The rows below fall into families. The same turns and mirrors carry the whole set onto itself and the rows of a family onto each other. For each named row, which other rows are in its family? Write them in the order they are listed.
These 36 rows form 6 families of 6 rows each.
nufun: [ -2   7  11  15 -38 -38   9  22  10  10 -25  12 -15   2   1 -17 -23 -24
  -3  23   1  32 -26  15 -23 -12  13  -4  36  -6]
dufip: [ -5  -5  10   8   3 -19   7  -4  15  -7  13   4 -20  35 -29  -5  16  -4
   9  13   6  22 -16  28 -46   8  54 -21 -21   7]
kifis: [ -2   0 -19   7  11  32   1   5  42 -10 -15   6  -8  21  27 -24 -17 -23
  -3 -21   1  26 -25 -30  18   9  20 -11   1 -16]
bovap: [ -9 -23   4 -16  18  40  -8 -17   0   7  23 -30  17  -3   6  15  16  -2
 -13 -16   3 -26  16  27  -1  -7  22 -13 -41   7]
Lirif: [ 23  -6   4   0  20  13   2  -1  -4  15 -32   0   4 -20  18   3 -14  -3
  -1  -2 -24 -23 -17 -20  40 -18 -26   4   6 -27]
lolub: [ 15   0  20  -1  28  65  20 -10  -1   9  15 -23  -4   0 -13  15  22  10
   1 -23  18 -17  11  16  -4 -19  12   0 -25 -10]
Balir: [ 12  -2   8  -7   5 -19  26  15 -17  22   5  14  21   9 -24  31  50  17
 -11  10 -11 -14  -1  43 -11 -11  -1  -5   1  -3]
muzod: [  2 -10  -2 -29  31  47  15  -2  13   0  24 -38   8   6 -19  30  14  11
   1 -21  -3 -16   9  15 -23 -16   1  -6 -31  -1]
kezif: [ 20  -1  -3  -6   5  20 -18  -5 -19   1 -17 -22  12 -33  20  11  -7 -17
 -25 -15  -7 -24  11   4  20 -22 -21  11  15 -18]
datos: [-12 -13  17  -4   2 -14  15  19 -32  30   6  -9   3 -16 -15  28  24  20
 -13  12 -29  -2  20  44 -21  -6  -5  -6 -15  -6]
tup: [ 15 -23  22 -16   7   4   4  -2  -6  14 -48 -24   8  -5  29  -1 -10 -16
   6  -9  -7 -36   4 -24  13 -14 -14   7   9 -15]
kugu: [ 27  -8   4   1  -8  17   8   4  -3  16 -19 -22  24 -23  36  11 -15  -9
  -1 -36  -7 -22 -16  -9  15 -21 -29  14  26  -6]
zanos: [ 32   6  26   9   0  35  -5   9  -1   9 -46 -20   6  -3  19  17  -1  13
 -18 -37 -10 -21  -9 -12  10 -15 -12  14  22 -21]
Fotap: [-25  18   8  32 -20 -37  13  21   0   7 -21  11   2  18  26   6  -7 -23
  -9   6 -18  40 -12  -4  -7  -3  11 -19  34 -14]
ligi: [ -9 -22  11  14  -7 -17  28  10  33   8  19  16  -6  46  -3 -11  12 -11
   2   9 -12  33  -8  12 -32  10  55  -6 -18  -4]
Vare: [ 14   5   0  11 -17 -34  15  40  12  10 -25  31  -3   3  14 -15  -9 -23
   3   7 -16  39 -29  -4  -7   3  14   5  29 -23]
savur: [-29  -2 -15  18  -6 -17  14   4  17 -13  22  -2 -13  44 -15 -19  11   9
  10   8 -11  22 -17   9 -52  13  38 -19  -3  16]
Vamas: [ 16 -15   4 -11  21  46  11 -19   8  -6  15 -32  23  12   2  15  26   4
  -2 -38  -5 -36   4   8 -12  -5  23   9 -30  -3]
vod: [-19  -1  11  10  15 -30  24  10 -25  18  21  -9  18   4 -19  32  15  19
   9  13 -15  -6 -14  26 -43 -17 -12 -18  -6   1]
fono: [  6 -11  12  12  -7  42  14   6  21 -11 -20   6 -15  13  36 -35 -16 -11
  15 -40   2  11 -29  -8  12  20  13  -3  26  19]
sor: [ 26   3   9  -3   1  28  10   1   6   6 -28 -32   2 -21  12  26 -16   6
   6 -18 -12 -23   9  -6  18 -33 -33   2  16 -13]
manet: [ 24   2 -13  -5  -7  34  -6   2  43 -13 -27 -12 -28   9  23 -16 -18  -9
  18 -32  -1  13 -19 -21  14   8  10 -13  13  14]
vos: [ 17 -36  -2 -16  30  44   2 -13  11   5  17 -23 -13   0 -15   0  10  18
 -14 -10 -14 -18  13  11   2   3  -2   8 -36  -5]
kav: [ -7 -25  23  20   2 -34  11  15 -24  40  10 -16  28  14  -1  24  17   5
  -7  15 -15 -10  -3  32 -21 -18  12 -25 -26  -6]
lini: [-15  28  -4  27 -31 -22  10  34  13   6 -34  11 -10   0  18 -22 -16  -1
  17   8 -20  22 -30  -4 -10  -5  11 -13  30   2]
zupo: [-25 -18   4  21 -11   0  40 -12  -1   3  28   2 -14  26 -29 -15   3 -16
   0  16   0  26 -13  20 -46   8  32 -16  -3  18]
kigos: [ 25  -7 -16 -15   6  24  -7 -11  30 -25  -5  15 -21  -5  23 -18  -9 -28
  -2 -30   7  22 -15 -16  18  16  13  15  18  -3]
vas: [ 16 -33   6 -18  18  36  21   4  29  10   5 -18  18   7  -7  -6  23  18
 -12 -18  21 -23  25   7  -9  -6   0  12 -34   0]
Met: [  0  -4  -4  -4   0  20  -9   1  19  -5 -11 -15 -22   4  36 -31 -42 -32
   7 -35  12  16 -29 -23   2   7  26 -14 -12   2]
taliz: [-19   1   6  14 -38 -16  16  27  -4   8 -34  15   5   8   2 -13 -17 -17
 -15   0 -24  25 -46  -5 -29  13  17 -11  30  11]
Tife: [  0  -3  14  10   8  -8  13  -3 -35  34   1 -12   6   2 -39  38  23   6
 -17  10   2   2 -19  17 -40 -19   4 -14 -17  -8]
Letut: [  7   9  21  24  14 -22  20  14 -29  21   5 -13  28  -8 -22  18  17  16
   1   8  -6 -19  -4  40 -32 -20  12  -7 -24 -20]
kom: [  4 -10  -9 -25 -22  30   2   1  41  -8 -14  -2 -14  11  27 -21 -13 -35
   5 -27   6  21 -31 -14   1   8  20   0  23  15]
pabir: [  3   4 -14  23  -9 -18  15  -6  14  -7  47   8 -15  29 -18  -2  16   1
 -21  -9   4  36 -15  39 -28   9  34 -18  -5   8]
gumap: [-10  32  -3  12 -28 -30   8  13 -17  -1 -11   4 -16   7  16  -7 -22 -36
  -7   2 -32  25 -29  12 -12  -7  32 -17  28 -17]
kos: [-24 -17   1  12  -2 -11   5  12  10   2  29   1 -14  33  -1   7  24  -4
  -5  -8  -1  51   4  27 -37  25  32 -27 -14  18]

Same family as Vamas: nufun, dufip, kugu, Letut, kom
Same family as datos: kifis, Lirif, Fotap, vos, kos
Same family as Tife: lolub, zanos, fono, zupo, taliz
Same family as tup: Balir, vas, Met, pabir, gumap
Same family as kezif: bovap, ligi, Vare, kav, kigos

